(in the rows, 128 means zero)
Where one turn sends some rows of the set: a few examples, then the rows asked
q632: [136  79  93 138 125 136  68 136 147 110 137 131  96 118 120 156 109  95
 112 155 115 130  80 167 131 117 105  84 136 120 124 140  91 118 134 108
 112]
q967: [140 111  94 134 134 138  74 115 164 106 141 138  80 100 119 157 139 107
 103 136 111 121  98 137 118 142  99  87 124 113 117 131  88 109 139 108
 131]
q969: [127 135  82 128 107 137 165 141 127 126 146  90 101 123 152 145 150 139
 152 137 151 144  99  68 123  99 120 125 119  95 102 142 142 108  94 125
 145]
q896: [130  78 104 125 102 146  64 140 139 107 137 121  99  81 113 160 117  98
 128 136 117 134  96 135 144 116 130  59 117 131 128 139  99 118 132 121
 127]
q547: [113 126 138 131 135 148 166 125 129 103 107 202 116 136 110  74 108 149
 138 105 134 151 140 129 129 110 126  60 137 123 140 133 127 123  85 119
 156]
q928: [ 97 134 141 146 152 143 151 142 116 130  92 183 113 158 126 116 108 152
 118  96 107 146 113 132 123  95 149  92 150 135 134 142 139 117  75  85
 140]
q527: [133  96 129 122 103 111 140 158 122 138 126 165 141 116 128  54 137 127
  87 141 122 141 128 135 148 113 129 123 156 162 145 115 152 160 139 142
 100]
q550: [148 127  70  90 111 117 215 145 128 129 149 109 114 129 123 143 136 142
 127 151 118 139 107 110 127 101  92 123 111 125 130 129 137 128 118 134
 136]
q416: [133 128 102 118 140 137 139 133  87 142 199 128 123 153 140 105  94 164
 155 152 118 127  94 126 119  98 137 132  95 107 147 162 117 125 104 132
 140]
q697: [119 118 106 132 131 156 153 124 113 144 172  93 104 100 155 128  90 139
 141 125 128 145 128  88 127 102 141 143  84 114 118 165 134 124  86 133
 145]
q458: [119 116 142 142 130 151 201 155 125 119 139 185 117 124 119  86 121 125
 129  80 159 134 107 150 133 136 101  57 130 117 126 138 136 123 121 133
 143]
q430: [148 100 120 109 131 159  73 127 132 101 147 149 107  88 105 164 135 100
 108 143 102 116 100 148 128 152 124 103 111 103 130 146  82 115 130 125
 134]
q525: [145 127 137 131 126 113 105 155  97 108 130 137 166 148 116 111 103  85
 140 159 181 113 115 159 162 137 137 129 153 113 132 146 153 132 147 132
 114]
q436: [129  96 162 143 119 152 121 151 105 135 104 115  93 113 134  91 137 149
 111  97 118 166 128 114 121 135 176 165  97 150 153 136 117 149 107 139
 114]
q377: [162 106 119 114 109 114 174 142 132  99  90 142  90 130 105  84 178 145
 135 128 156 143  99 115 118 158 110 142 114 149 141  92 112 150 138 137
 124]
q822: [110  85 162 141 120 161 198 177  97 134 112 143 125 135 128 122 135 119
 136  81 161 130  92 142 127 142 121  79 139 106 129 118 112 128  92 107
 139]
q644: [164 134 140 160 132 129 109 112  77 104 125 105  98 139  91 115  96 146
 135 127 159 139 133 155 136 156 143 112  96 123 150 138 121 156 152 136
 149]
q610: [134 116 120 106 135  91 151 155 140 124  97 108 127 157 121 140 121  90
 100 136 144 140 168 157 131 152 123 139 131 132 170 114 108 135 133 133
 111]
q539: [143 172 125 127 118  87 109 141 170 104  91  92 109 150 119 129 135 128
 170 106 161 135 109 122 129 127 113 113 130 120 158 114 128 115 142 100
 118]
q83: [111 116 169 134 152 162 180 151 113 131  84 149 124 133 121 137 108 128
 134  83 128 124  87 136 124 123 127 124 142 117 125 129 125 123  72  68
 135]
q307: [156 127 151 144 137 132  95 123 122 112 125 164 117 140 120  44 116 162
 154 132 138 134  72 138 127 121 132 164 130 127 142 135 128 151 123 112
 111]
q677: [129 115 140 154 104 136 127 164 152 118 103 119 109 102 147  86 155 110
 134  94 165 133  83  94 137 122 128 155 130 141  97 128 169 121 132 119
 100]
q487: [138  97 106  87 113 134  78 139 153 108 128 143 115  79 109 172 136 104
 122 151  99 135 105 137 145 129 127  80 132 125 148 135  86 120 120 118
 126]
q379: [141 108  90  94 111 130 170 137 112 132 182 128 154 148 135  94 102 131
 129 175 117 117 119 119 132  79  98 122 132 102 134 128 133 135 104 127
 129]
q958: [130 161 156 152 106 127  93 130 131 126 123  86 128 101 127 116 120 118
 102  95 136 132 170 103 144 122 149  98 129 117 140 129 157 132 146 124
 137]

q632 moves to q896
q610 moves to q644
q83 moves to q458
Now find these:
q677 moves to q527
q550 moves to q416

Where one turn sends some rows of the set: a few examples, then the rows asked
q494: [131 142 117  91 124 157 137 106 129 166 114 112 111  86 115 131 152 144
 141 122 158 106 129  99 105 122  89 123 104 128 169 124 115 127 119 152
 145 158 100 141 160  92 153 101 130  99]
q784: [ 95 136  96 122 141 137 101 122 153 128 122 136 134 121 108 101 150 108
 167 106 112 111 124 151 122 111 141  64 145 108 139 153 139 126 132  81
 116 104 168 114 168  95 115 157 107  96]
q464: [126  91 130 152 139 106 144 139 114 152 103 164 125 106 118 152 149  98
 168 124 121 178 108 144 104 137 114 124 127  85 110  96 133 116 107 138
 129 120 114 154 129 150 138 138  86 107]
q715: [147 138 128 164 133 140 147 123 162 130 121 120 122 153 104  98 115 111
 155 151 113 126 127 107 135 138 134 153 108 121 135 112 129 155 121 143
  96 182  72 132 139 140  95 130 126 171]
q335: [130 119 137  91 162 138 115 107 119 149 151 125 156 146  73 133 115 134
 136 127 162 117 125 167 156 146 131 157 157 136 124 104  88 152 121 147
 178 157 146 102 126 138 136 101 111 142]
q763: [ 96 186 114  89 148 143 111 126 127 141 131 126 143  71 148 129 114 140
 133 142 211 106  91 114 124 137 157 133 115 147 149 117  90 144 126 118
 127 107 126 129 157 103 139 116 126 117]
q626: [143 156 129 153  86 122 154 130 133  93 148 102 108 135  89 102 122 120
 135 137 118 151 134 120 120 134 119 140  98 108 108  87 152 138 134 118
 110 153 140 164 119 127 132 179 147 143]
q963: [ 94 103 110 153 168 117 107 146 122 137 147 117 148 116 136 146 154 139
 135 148 162 109 157  99 134 102 153  89 158  92 129 136 124 122 169  83
 131 164 128 100 184 157 114 133 138 101]
q146: [117 144  92  85 134  89 116 128 105 134 135 146 117  82 154  89 124 141
 159 133 173 148 145  99 132 153 119 144 135 141 148 129 113 140 115 123
 151 122 141 128 136 160 162  84 101 104]
q684: [ 82 136 113 136 176 121 129 116 121 125 121  91 151 127 121  66 121 127
 129 148  98 151 142 101 140 116  96 131 126  91 103 130 159 135 139 105
 134 132 151 148 151 145  98 157  91 168]
q466: [123 161 139 142 154 127 121 120 150 140 140 121 111 128  82  96 125 111
 142 158 137 149 149 163 148 117 162 124  76 141 125 127 119 155 120 106
  98 129 145 116 122 143 124 191 143 170]
q635: [116 149  86 104  96 119 107  89 131 145 147  97  97 127 137 119 167 113
 121 134 169 122 154 111 109 125 126 149 111 137 173 145 114 132 122 115
 145 143 111 148 121 108 159  84 151 118]
q136: [129 139  85 122 121 156  91 129 118 127 133 151 156 134  70 108 130 126
 106 142 173 128 134 149 128 111 121 149 154 149 154  92 126 114 132 103
 183 121 149 116 120 137 151 142 115 167]
q703: [137 127 110 123 156 138  71  83 123 132 126 109 173 145 103 137 123 107
 128 123 126 124 150  79 141 145 137 145 149 139 143  90 113 119 126 130
 197 112 120 142 148 165 144 130 137 154]
q29: [112  90 109 143 153 145 134 142 131 117 121 114 149 116 101 126 167 135
 178 124 107  88 125  97 125 154 163 125 143 129 128 131 136 153 145  92
 105 128 149 107 188 155 105  75 114 130]
q536: [151 122  95 129  82 115 121 142 140 104 129 113 138  94 108 137  97 124
 174 120 125 133 131 138 133 145 153  91 152 114 115 131 156  93 181  97
 124 143  87 123 167 124 121 116 126 114]
q21: [122 124 118 117 106 157 122 132 126 140 145 132 118 155 106 145 110 133
 138 127 153  86 145 140 153 113  74 144 164 120 132  93 109 183 123 111
 132 117 163 148 108 108 144 115 162 155]
q848: [152 134 123  69 151 123 112  92 111 105 141 122 141 128 131 144 102 129
 131 103 123 145 177 143 151 130  85 117 165 130  90  98 102 148 140 134
 137  94 140 153 128 129 139 117 147 135]
q341: [109 176 113 166 174 126 113 134 129 125 172 128 136 119 125 114 129 136
 124 146 146 165 117 114 111 103 132 109 103 108  82 105 109 121 129 149
 112 162 141 117 135 123  95 189 119 154]
q293: [ 96 165 112  98 114 128 100 113 121 116 162 121 140  95 117  99 152 157
 136 149 183 141 153 115 103 131 144 137 118 170 151 123  86 137 138 104
 109  97 144 164 126 104 159  95 130 112]
q246: [148 167 101 137 138 179  94 104 126 140 132 137 150 145 101 133 116 133
 140 127 138 110 161 123 118 132 106 148 180 149 106  83 130 125 133 161
 164 134  96 141 105 109 112 118 129 106]
q372: [ 79 152  88 107 129 117 125  94 130 122 136 130 143  78 142 111 131 112
 158 147 152 120 164  90 155 136  92 120 127 144 171 151 113 131 103 139
 154 127 142 167 154 148 159  87 158 121]
q242: [ 78 144 118 198 135 123  87 125 168  95 126 107 163 133 117 138 135 137
 122 151 165 139 130 168 116 129 127 131 155 118  86 122 117 129 130 125
  99 111 122 182 159 117  98 130  85 121]
q278: [ 78 117 157 185 139 107 137 123 161 115 104 126 176 105 137 153 105 107
 138 144 175  95 112 155 159 124 128 147 137 100 129 107 141 118 113 119
 101 106 141 158 141 154 113 143 139 122]
q643: [136 149 131  85 147 113 118 129 128 142 114 137 128  90 135 116 122 171
 183 141 166 111 152 109  96 160 129 119 129 154 157 123  95 144 113 146
 144 137 102 119 146 100 176 113 101 101]
q933: [120 133 156 122 174  96 142 120 125  98 123 128 143 119 151  99  86 118
 135 162 129 131 175 131 132 158 121 120 136 106 130 124 131 136 164 106
 118 172 112 111 113 161 107 149 114 169]
q721: [ 98 180  80 125 143 128 120 114 139 113 123  96 152  83 154 129 132 125
 134 141 183  84 123 101 118 136 122 116 125 133 141 144 118 134 104 154
 187 140 131 153 177  92 155 120 138 121]
q663: [ 99  91 131 190 166  64 126 157 132 119 113 167 147 115 115 161 131 114
 183 156 125 135 175 147 145 124 119 114 127 128 147 112 108 136 128 149
 117 144 115 150 145 165 131 134 121 126]
q931: [105 134  87 180 158  76 132 140 139  90  82 138 144 109 135 126 143  90
 136 120 138 121 140 183 136 118 120 139 128 118 121 117 165 121 111 141
 150 117 159 145 159 146 116 152  91 117]
q548: [ 88 124 160 176 147 122  89  96 150 145 132  90 103 124 119 162 148  86
 122 127 168 130 125 178 109 139 156 147 119 114 121 128 124 144 149 109
 110 116 135 139 104 139  93 114 105 132]
q753: [137 115 144 140 158 152 175 127 109 112 134 112 132 108 116  70 135 134
 145 158 127 138 138 171 112 165 116 115 114 121  97  99 142 164 142 157
 122 168 121 137 134 139 110 137  86 141]
q891: [151 140 109 144 163 160  88 123 108 120 143 154 144 109 150 156 125 132
 124 136 162 103 173 124 111 119 115 115 144 163 132  68 101 151 144 147
 137  91 137 126 121 133 135 149 157 159]
q649: [ 82 155 144 164 173 137 121  98 132 140 156 107 146 140 154 108 122  90
 162 173 105 109 113 119 135 161 117 106 118  83 118 121 114 146 113 122
 121 142 133 141 123 127 132 191 142 158]
q872: [146  90 148 148 120 143 144 123 158 122 142 104 109  99  93 138 152 116
 176 112 164 116 155 143 113 139 179  79 132 132 111 146 142 154 116 118
 128 139 171 122 147 147 129 118 154 111]
q55: [ 97 104 152 144 121 105 112 109 133 129 126 100 131 101  77 177 145 132
 128 132 119 154 142 171 101 114  95 137 108 112 109 122 128  81 162 124
  95 126 116 150 120 103 119 134 110 129]
q573: [126 107  95 112 141 155 109 118 105 122 158 136 155 131 120 141 124 111
 136 119 137 115  81 150 142 137  93 111 136 116 138  90  78 153 121 151
 167 113 149 142 169 117 152 130 121 189]
q510: [114 110 130 177 110 108 105 127 136 147 187 108 134 127 140 135 136 141
 191 121 150  90 125 103 127 127 168 112 142 108 114 116 143 111 128 112
 104 123 159 109 133 127 141 147 159  90]
q228: [117  88  96 135 140 138 145 109 119 113 151 145 164 102 167 107 149  96
 168 141 127 116 127 164 101 141 150  73 167  97 105 150 143 100 138 104
 120 128 122 125 136 109 135 112 125 118]
q507: [132 141  67 149 118 146  91 115 172 120 157 147 120 122  91 130 155 136
 154 130 134 144 117 154 142 121 148  97 142 125 109 147 118  99 111 115
  87 155 116  96 188 143 115 114 121 102]
q871: [131 100 138 154 161  95 108 127 151 146  83 103 111 148 101 183 164 125
 159 142 109 127 153 132  92 141 133 155 110 107 112 125 120 134 106 107
 115 123 105 126 136 129 146 139 102 142]

q573 moves to q891
q871 moves to q464
Now find these:
q507 moves to q872
q635 moves to q494
q933 moves to q684

Where one turn sends some rows of the set: a few examples, then the rows asked
q45: [119 117 115 131  56 162 134 133 142 143 132 138 128 128 135 113 123 146
 108 137  80]
q188: [152 117 134 145 110 121  88 156  82  96 143 148 157 102 140 119  99 133
 165 143 137]
q248: [138 115 115 114  74 134 137 127 106 101 151 154 123 130 143  78 125 144
 175 136 162]
q988: [158 122 114 110 178 136 125 122 134  99 126 148 194 122 150 141 159 155
 137 151 143]
q645: [164 115 121  93 132 110 153 140 127 101 148 146  99 183 127 119 122 144
 109 107  98]
q154: [158 139 115 115 149 105 127  95 139  70 102 139 116 133 124  99 130 141
 111 174 149]
q94: [146 161 100 148 150 102 120 135  82 163 156 146 141 109 133 115  98 124
 131 143 117]
q70: [128 112 113 111 102 121 135 134 141 110  59 196 132 126 138 109 111 134
 139 141 140]
q724: [119 131 126  82 166 127 129 103 121 131 120 127 123 120 138 136 140 104
 109 112  74]
q953: [161 105 129 112 104 127 112 130 138 138  97 104 145 112 136 146 112 136
 117 146  57]
q572: [152 135  97 136 162 148 160 123  86 126 156 158 142  98 181 133 124 119
 108 131 118]
q654: [112 130 136  94 113 118 138 166 115 154 136 124 179  98 110 144 109 153
 128 142  98]
q661: [135 101 100 155 123 139 140 108 135 144 153 115 171 111 132 100 105 128
 137 168 165]
q476: [168 124 110 111 134 150 125 102 151 110 126 125 133  87 119 136 147 145
 139 197 153]
q904: [115 113 125 124  91 175 139 138 119 117 140 101 129 126 133  86  85 113
 120 133 153]
q203: [164 116 114  96 149 143 134 155 106 102 171 162 125 133 126 180 126 136
  94 140 115]
q956: [177 131 131  92 144 158 144 150 139 103  94 156 143 150 163 122 131 123
 158 133 169]
q714: [121 119 104 101 157 120  91 108 129 105 138 117  97 170 147 119 140 122
 105 124 132]
q327: [119 110 132  96 104  95 131 184 142 163 133 128 108 139 148 140 118 162
 145 139 131]
q901: [125 105 122 132 128 127 150 153 179 129 110 187 100 134 117 127 124 167
 114 139 128]

q661 moves to q45
q988 moves to q248
Now find these:
q956 moves to q188
q714 moves to q476
q70 moves to q94

